(in the rows, 128 means zero)
A state moves one step at a time under one of 7 hidden systems, and each row is a state written as 22 numbers. Each run below is a few steps of one system.
J_455, seq 1 (10 x 22):
[[138 140 129 121 141 177 159 131 136 187 124 121 129 122 150 107 165 143
  102 167 109 135]
 [108 120 137 124 125 116 167 139 116 151 152 128 142 109 159 166 161 154
  138 124 119  73]
 [148 169 157 123 123 108 182 131 105 114 110 119 111 130 118 162 106 136
   88 143 143 105]
 [148 126 110 157 147  90 106  99  99 113 140 125 142 106 122 176  83 120
  147 112 146 117]
 [169 141 148 121 136 144 105 153 132  89 121 151 130 112  96 123  92 124
  116  86 121 177]
 [161  88  80 119 143 148  71 130 113 133 130  93 154 115 130 102 139 138
  139 136 131 154]
 [114  89 145  94  82 142 118 170 138 100 130 132 108 143 123  98 169 142
  138 100  96 124]
 [110 115  99 106 104 115 136 108 130 144 110  71 100 177 132 109 148 116
  109 178 142 113]
 [ 65 123 139 149 105  79 146 112 163 116 141 163 115 153 124 139 133  97
  157 107 127  97]
 [121 187 144 145 155 136 153  92 160 152  95 140 125 139 112 110 103  87
   95 168 147 153]]
J_834, seq 2 (10 x 22):
[[131 101  84 194 112  60 169 205 146 113 122 151 106 120 129 147 124 191
   90  66 102  88]
 [147 197 109  91 131  92 136 160 137 106  53  66 105 178 165  89  87  85
   77  84 130 102]
 [132 133 103 116 151  62  99  99 112  79 156 139 169 127 139 154 104  37
  212  68 157 104]
 [158 152 173  80 114 190 109 128 117  67 138 173 143 161 129  60 129  95
  190 152 133 217]
 [144  77  80 166 135 167  89  65  88 201 176 138 122 123 161 112 171 141
  204 187  98 143]
 [ 85 114 182 133  79 179 195 134 171 186 148 191  54 140  92 121 183 146
  100 141  67 139]
 [ 91 123  78 139 150 101 192 125 159 199 103  64 151 128 143 134 181 143
   53 210 168  67]
 [107 130 202 169 130  69 147 134 156  81  66 163 136  62  40 164 116  97
   64  96 148  55]
 [129 190 142  77 182 150  69 117 136  97  87  38 198 109 133 157  55 136
   70 142 198 160]
 [160  88 135 171 146 112  54 150  85  60 174 173 177  57 123 193  71 187
  189  41 122 142]]
J_131, seq 3 (10 x 22):
[[144 113 153 157 100 138 145  88 113 126 132 169  84 139  76 124 135 120
  134 185 122 149]
 [109 112 120 127 139 155 143 117 181 183 153 144 115 115  88 131 156 100
  101 125 114 162]
 [125 119 115 154 165 134 131 164 171 152 107 139 175  84 124 101 158 136
   94 123 131 123]
 [127 136 144 159 141 124  91 132 128 135  67 103 133  93 131 121 107 153
   88 114 118  87]
 [ 84 127 137 132 125 107  85 119 133 117 133 102 132 119 143 173  90 157
  128  88 127 101]
 [122 130  92 137 122 104 113 142 119  94 150 114 138 159 164 145  84 171
  151 118 142 151]
 [167 133  91 133 110 114 139 129  86 119 145 134  90 168 160 120 113 134
  168 116 103 140]
 [145 151 133  79 107 140 166 133 116 127 150 138 100 169 149 111 145  89
  156 113 103 144]
 [147 130 135  79 125 141 166 122 119 124 136 129 146 142 128  99 179  75
  150 164 145 128]
 [131 123 179 125 123 146 157 107 127 127 111 158 134 110  88 108 169  97
  124 187 143 119]]
J_131, seq 4, 10 rows:
[[132 117  91 194 170 107 153  90 119 199 169 140 140  75 126 210 117 151
  119 137 133 103]
 [151 195 142 149 168 143 158 179 150 127 125 157 143 101 142 160  61 179
   78  76 118 176]
 [207 122  74  97 169 122  77 132  68 133 138  62 149  94 147 168  94 123
  128  67 125 122]
 [157 123 182  83  85 138 111 192  86  27 141 153 127 132 130 132 112 167
  164  63 108 143]
 [165  86  76  52  81 128  97 116  90  95 138  46  86 198 101 113 137 105
  131 158 142 153]
 [116  67 142 128  64  95 175 153 136  79 160 200  97 159  82  96 204  90
  183 127 113 112]
 [108 149 108 113 119 136 154 106 196 158  78 107  91 192  88  46 155  55
   77 196 143 165]
 [ 80  89 143 189 157 107 125  82 170 178 120 188 164  66 112 105 198  57
  164 133 121  62]
 [ 55 202 192 167 166 182 110 117 204 162  57 133 162 112 146  91  90 165
   67 176 142 158]
 [107  98  93 191 179 120  67  70  99 214 145  89 174  47 173 200 118 180
  141 132 126  63]]
J_802, seq 5 (10 x 22):
[[ 85 161 142 167 105 103 205 170 155 145  77 137 112 161 180  89 155 180
   92 168 115  74]
 [118 184 132 160 149  65 153  67  96 157  98 103 118 122 170 173  92  89
  132 132 142  40]
 [115 218 227 123 156 151 140  99 137  89 110 178 158 113 123 135  69  97
  140 134 157 157]
 [189 141  84 129 196 158  86 104 104 135 142 121 205 103 156 107 112 108
  171 162 167 193]
 [211  92 156 117 119 196 138 148  76 135 174 185 114  86 102 130 164 153
  157 120  77 172]
 [181 109  74  43 116 153 157 179 117 154 129  51 109 158 125 111 176 132
   66 133 122 143]
 [120  71 122 118  95  59 187 173 127  88 158 134 129 107  75 193 167 133
  105  93 143  62]
 [ 91 120 152 130  95  87 100 112 164  76  43  82 103 156  60  94 116  94
   66 168 168  97]
 [ 63  97 108 164 142  84  31  73 166 122 150 130 150 104 103 170  82  88
  168  62 138 122]
 [ 71 131 171 165 110 190  60 140 179 115  99 174 131 145 147  44 118 180
  152 143  96 189]]
J_802, seq 6 (10 x 22):
[[131 112 132 123 108 125 141 122 136 148 155 126  79 122  76 183 116 128
   91 100 107 138]
 [104 133 109 130 137 108 135 169 184 116  99 115 143 137 114 107 123 129
   76 113 146 140]
 [126 104 118 176 132  88  92 123 119 113 103 138 140 103 129 122 123 123
  150 103 124  81]
 [113 152 168 117 107 152  85 111 124 112 100 124 101 148 141  99 103 127
  141 115 102 136]
 [111 134  92 118 135 125 121 129 129 134 170 123 148 152 180 134 118 139
  172 116 130 151]
 [139 132 141 152 106 140 175 136 115 130 136 172 109 147 139 109 149 153
  148 170 114 139]
 [146 149 101 118 139 121 163  98 120 177 128 102 105 147 137 133 138  84
  113 145 125 113]
 [116 147 173 117 140 125 172 135 149 123 140 162 155  99 107 154 145 102
  118 116 140 116]
 [138 127 131 121 153 138 103 114 127 128  92  96 170 105 119 108 140 115
  106 170 162 120]
 [138  97 150 131 130 147  89 114 110 128 153 134 139  79 100 172 122 144
  136 102 118 130]]
J_269, seq 7, 10 rows:
[[108  61 107 170 131 149  66 103 142 184 140 133 123  88 115 126 161 147
  140 113  87 116]
 [ 74 141 157 142 113 181 132 152 169 165 129 141 111 136 160 115 131 209
  104 138  91 155]
 [ 96 149 104 178 145  95 175 123 129 173 115 118 145 126 187 136 139 169
  118 172 136  72]
 [112 190 189 167 109  99 169 104 115 104 105 173  86 149 138 144  80 125
  138 130 120 104]
 [146 186  93 127 170 109 137  74 123 145 132 105 139 148 143 149  72  72
  134 144 165 155]
 [201 141 145 133 153 135 128 136  87  84 154 187 156  94 118 137 104 103
  177  90 126 164]
 [206 135 118  61 138 184 118 131  87 141 116  81 124 133 124  94 147 105
  110 147 120 160]
 [145  80 133  70 116 129 155 172 112 126 172 124 148  90 119 163 193 122
  133  72 110  86]
 [104 105 143  74  73 131 150 172 155  82 102  91 108 176  89  98 162 144
   79 163 147 136]
 [ 80  60  82 160 120  58 107 118 165 129 125 109 139 113  85 147 157  99
  120 111 147  66]]
J_158, seq 8 (10 x 22):
[[187 133  94 120 153 137 160 152 114 156 127 110 129 115 119 137 133 136
   82 129 129 146]
 [168 115 137 102 118 119 136 156  90 109 124 109 126 104 119 154 138 139
  112  95 117  91]
 [115 136 146  80 102 115 122 133 120  92 115  78 117 152 120 146 115 124
  106 121 145 115]
 [ 96  92 115 110 106 101  94 116 136  95 152 111 135 142 112 147 128 111
  158 108 144 122]
 [ 97 111 124 125 111 141  87 132 171 114 121 131 123 153 114  87 131 121
  135 122 119 165]
 [ 99 105 102 142 142 138  98 111 159 178 130 119 140 119 144 104 158 114
  142 121 110 122]
 [101 136 153 157 128 144 139 149 149 143 103 156 135 119 158  93 153 161
  125 133 103 110]
 [124 157 127 164 145 118 146  98 117 162 102 124 129 127 159 121 126 130
  125 172 133  92]
 [141 157 157 168 129 111 162 125 107 108 129 180 123 118 133 147 102 141
  149 125 124 122]
 [167 170 114 132 153 127 156 113 116 124 129 127 130 141 124 141  86 116
  116 155 153 169]]
J_455, seq 9, 10 rows:
[[130 150 119 131 151 155 113 113 135 133 159 119 139 129 119 168  72 171
  115 151 152 203]
 [162  89  94 177 130 124 126 175 128 123 141 170 133 106 129 113 137 180
  136 107 102 152]
 [174 124 113 105 120 148 119 145 106 157  92  89  88 129 138 100 145 129
   93 107  85 108]
 [104 115 104  84 119  92 119 140 125 110 144  84 145 146 161 146 139 110
  146  89 139  90]
 [134 149 146 115 106 101 157 135 131  68 104 138 121 167 105 101 123  92
  132 151 157 134]
 [118 111 117 149 131 126  91  61 124 139 140 138 122 134 111 125 125  84
  174 157 135 139]
 [ 98 132 158 117 128 165 137 135 179 143 151 168 126 121 101 124 139 119
  117 114 115 174]
 [125 111 103 152 152 145 141 127 141 179 122 113 156 105 133 119 162 155
  102 181 141 125]
 [103 122 175 145 111 125 144 147 128 135 118 147 121  99 138 146 148 165
  116 102  99  70]
 [134 173 130 124 140 122 138 116 110 137 101  76 122 134 148 158  85 154
   83 146 148 111]]
J_88, seq 10 (10 x 22):
[[122 141 156 172 145 118 130 138 133 123  63 140 164  93 139  93 142 143
  110 157 137  77]
 [107 149 171 146 128 123 114 104 104 141 109 111 118  96 146 175  96 162
  116 113 114  75]
 [121 170 127 126 134 122 148 128 109 121 148 111 134 151 174 169  81 176
  130 143 145 141]
 [197 131  96 154 129 121 153 148  75 112 135 142 121 138 149 128 114 167
  145 143 123 147]
 [190 125 108 106 116 145 133 139  96 142 147 129  81 138 124 131 125 119
  131  88  85 153]
 [153 124 109  61 125 149 133 131 126 130 161 113 128 151 126 113 153  81
  147 114 125 167]
 [134  99 140  99 111 140 122 125 138 101 126 144 135 139  88  85 172  77
  147 149 138 151]
 [ 93  85 146 125 111 136  96  95 164 140 117 124 121 118  69 117 158  91
  114 145 132 122]
 [ 51 112 146 138 130 119 120 119 193 135 127 128 155 111 101 145 138 129
  103 135 152 118]
 [ 85 135 132 182 144  98 124 142 165 124  86 125 162 105 133 125 116 163
   89 144 153  97]]
J_269, seq 11, 10 rows:
[[132 133 102  85 149 140 154 153 124 126 150 102 190 135 170 116 161 138
  142 160 161 144]
 [148  98 166 131  93 118 154 131  94  97 120 156 113 116  99 120 173 122
  148 151 122  82]
 [100 125 128  96 110 133 135  98 162 155 129  95  91 151  82 144 133  92
   82 140 131 137]
 [105 105 110 158 148  98 132 156 172 109 149 157 172  96  99 155 123 137
  120 102 152 141]
 [142 131 138 162 126 143  84 131 131 110  66 119 123 123 110  80 108 156
   97 157 128 140]
 [111 121 120 139 144 128  85 106 119 172 133 100 133  92 157 162 116 141
  133  87 101  87]
 [114 160 150 118 108 148 136 155 117 101 141 131 122 159 172 132  99 194
  139 131 120 158]
 [152 127  72 147 129  91 157 112  91 149 127 106 120 154 170 125 139 123
  151 159 132  95]
 [130 152 160 120 100 120 157 125 126 107 143 178  83 157 121 125 122  87
  159  91  97 137]
 [135 145  90  99 158 132 140 109 155 151 134 109 157 150 129 104 142  66
  129 154 159 167]]
J_158, seq 12 (10 x 22):
[[114 158 108 144 141 129 132 111 126 180 107  96 117 142 182 122 120 143
  116 142 115  98]
 [130 147 143 158 121 100 163 144 105 104 135 166 131 132 170 131 122 147
  166 115 118  98]
 [158 178 125 124 133 125 150 105 108 112 110 128 120 167 141 105 100  96
  138 167 148 153]
 [159 125 138 114 142 135 140 110 105 124 176 167 144 107 117 159 132  89
  174 107 125 149]
 [153 137 148  82 128 173 155 152 141 123 133 130 138 131  99 114 144 130
   95 155 139 184]
 [148  75 116 109 125 130 126 114 106 158 150 103 133  90  93 163 172 120
  116 138 130  98]
 [106 117 171 119  90 131 140 162 152 105 100 125  96 130  86 129 134 157
   74 117 114 113]
 [ 96 110  89 139 136  75 105 100 145 139 108  74 130 130 114 155 112 106
  100 128 155  87]
 [102 121 145 168 118 107  83 157 155  74 109 163 134 120 122 114  94 155
  141  73 116 132]
 [116 158  87 133 161 142  75  99 145 160 110  81 146 148 170 105  87 123
  129 138 136 160]]
J_834, seq 13 (10 x 22):
[[184 126 112  96 125 134 119 102  85 141 146 103  93 134 114 156 112  94
  135 107 114 141]
 [151  88 102  84 111 134 141 144 126 117 179 130 122 139  97 138 160 106
  142 112 127 161]
 [143  70 100 115 103 138 111 144 131 128 117 112 117 141 103  82 180 123
  126 150 119 131]
 [ 79  87 126 134 103 123  89 103 162 147 113 107 101 135  97 112 153 110
  119 129 115 106]
 [ 50 122 138 134 126 121 109 128 193 126 116 119 151 134 118 120 134 135
  110 137 147 129]
 [ 85 141 143 178 145 114 101 132 158 112  91 140 169 109 148 109 108 160
  122 137 146 111]
 [106 184 165 159 147 134 109 120 133 131 100 138 136 116 168 135  75 158
  127 110 119 125]
 [137 179 134 135 151 127 156 133 104 131 153 144 145 125 187 161  88 158
  153 110 127 135]
 [191 165 132 127 128 126 182 148  74 116 140 157 114 140 163 137 119 135
  150 122 113 132]
 [197 138 106 104 124 128 170 111  74 143 145 123  92 149 129 134 138  87
  144 139 116 130]]
J_88, seq 14, 10 rows:
[[100 166 177  93 126 114 138 132 160 108 101 136 131 128 116 124 125  67
  114  80 130 103]
 [113 141 137 135 157 116  92  78 122 116 104 103 173 114 128 128 112  94
  143 170 175 111]
 [103 123 177 178 122 141 103 110 127 103 134 179 134 102 116 147 102 171
  153 138 123 139]
 [114 132  93 156 135 149 108 120 134 183 124  93 109 140 160 132 107 189
  101 153 111 144]
 [135 119 116 127 122 118 180 181 115 126 161 146 142 124 168 149 157 177
  138 107 112 106]
 [173 164 118 111 116 115 161 147 108 125  85 102  86 164 143  98 119 108
   95 121 111 115]
 [168 120 127  91 137 110 138 103  85 115 162 127 143 109 116 169 135  71
  166 109 141 112]
 [137 157 160 113 124 159 113 113 139  96 124 153 115 154  97 102  96  95
  135 138 133 199]
 [133  65  99 133 142 157  78 100 126 156 148 116 158  96 103 121 165 130
  145 163 136 150]
 [ 72 109 170 124  92 155 129 166 181 120 132 159 115 132 107 112 153 164
  110 111  99 143]]

Which system made each of these runs?
seq 15, 2 rows:
[[ 76 208 232 116 146 136 138 103 119 105 126 162 173 106 187 156  96 118
  175 113 141  93]
 [158 168 143 103 140 138 145  63  64 110 141  96 150 146 139 164  95 124
  153 223 191 149]]
 | J_269
seq 16, 2 rows:
[[102 127 157 105 130 110 122 138 174 133  73 124 127 106 100  90 171  45
   95  73 113  69]
 [ 57 132 157 132 141 108  74 111 177  96  74 105 185 116 123  98 123 103
  123 145 177 101]]
 | J_131
seq 17 (2 x 22):
[[135 105 164 120  87 136 113 143  93  97 123 140 103 130 140 116 149 152
  160 108  91  96]
 [129 143 104  87 107 128 134 110 116 138 133  71  90 176 131 140 110 122
  110 149 134 144]]
 | J_455
seq 18:
[[126 107  93 182 121 134 154 136 188 185 142 169  64 136  69 129 125 140
   71 111  89 181]
 [129 122  67 143 174 110 122 168 187 181 113 118 151 100 143 104 147  97
   90  55 104 117]]
 | J_131
seq 19 (2 x 22):
[[145 215 203 102 144 162 169 114 107 123 103 154 142 132 172 108 115 101
  145 147 128 129]
 [180 153 113  93 175 140 147 104  81 133 165 117 191 106 160 153 131  98
  168 158 170 144]]
 | J_802
seq 20 (2 x 22):
[[ 54 162 171 136 108 114 133 175 228  82 113 182 113 155  98 107  90 115
   98  48 112 168]
 [134  99  14 141 173  96  42  91 138 158 109  54 171 137 159  85 125  77
  152 137 158 130]]
 | J_131
seq 21, 2 rows:
[[212 165 126  92 142 181 122 147  59 131  93  49 126 121 155 136  90 207
   69 170 133 153]
 [172  75  88 141 105  77 120 134  72 124 188 128  79 105  99 222 103 145
  143  38  90  96]]
 | J_834
seq 22, 2 rows:
[[118  79  88 178 130 118  83 107 138 127 139 129 139 123  98 125 121 154
  138 163 144 157]
 [112 118 144 147 109 150 111 152 166 143 105 151  91 127 111  96 137 146
  100  92  79 137]]
 | J_455
seq 23, 2 rows:
[[117 118  83 139 140 133  96 138 133 165 142 110 129 131 181 122 124 150
  147  84  96 124]
 [124 154 131 113 116 125 143 166 110 113 120 119 129 155 196 112 127 165
  147 112 108 108]]
 | J_131
seq 24:
[[110 145 157  74 152 105 118 152 163  99 110 111 166  93 108 148 123  62
  102  42 144  96]
 [106 148 150 124 147 111  56 102 131  67  79  98 181 126 136 102  83 102
  149 141 177 124]]
 | J_88
seq 25, 2 rows:
[[174 121 174 122 124 101 111 159  88  13  63 135 184 103 102  77 136 111
  147 157 181  98]
 [134  81 138  79 108 142  39  61  93 138 120  55  95 114  76 156 124  81
  126 115 119  99]]
 | J_269
seq 26:
[[120 146 145 104 102 127 217 152 146 109 153 160 118 168 118 123 156 124
  121 168 145 156]
 [140 112  83 144 149  87 159  93 130 160 125 112 141 123 104 133 159  68
  117 170 161  97]]
 | J_802
seq 27:
[[130 153 132  85 131 131 157 149 167 118 123 134 125 151 108 103 137  69
  108 101 130 162]
 [126  87 107 125 141 103 122 132 135 115 136 135 176 106 124 111 175  94
  162 130 149 101]]
 | J_802
seq 28, 2 rows:
[[106 140 132  72 145 114 154 166 178 110 122 102 173 122 109 131 145  83
   85 101 165 124]
 [121  77 140 155 129 102  92 122 118  86 108 131 177  84  93 125 151 131
  143 153 162  89]]
 | J_802
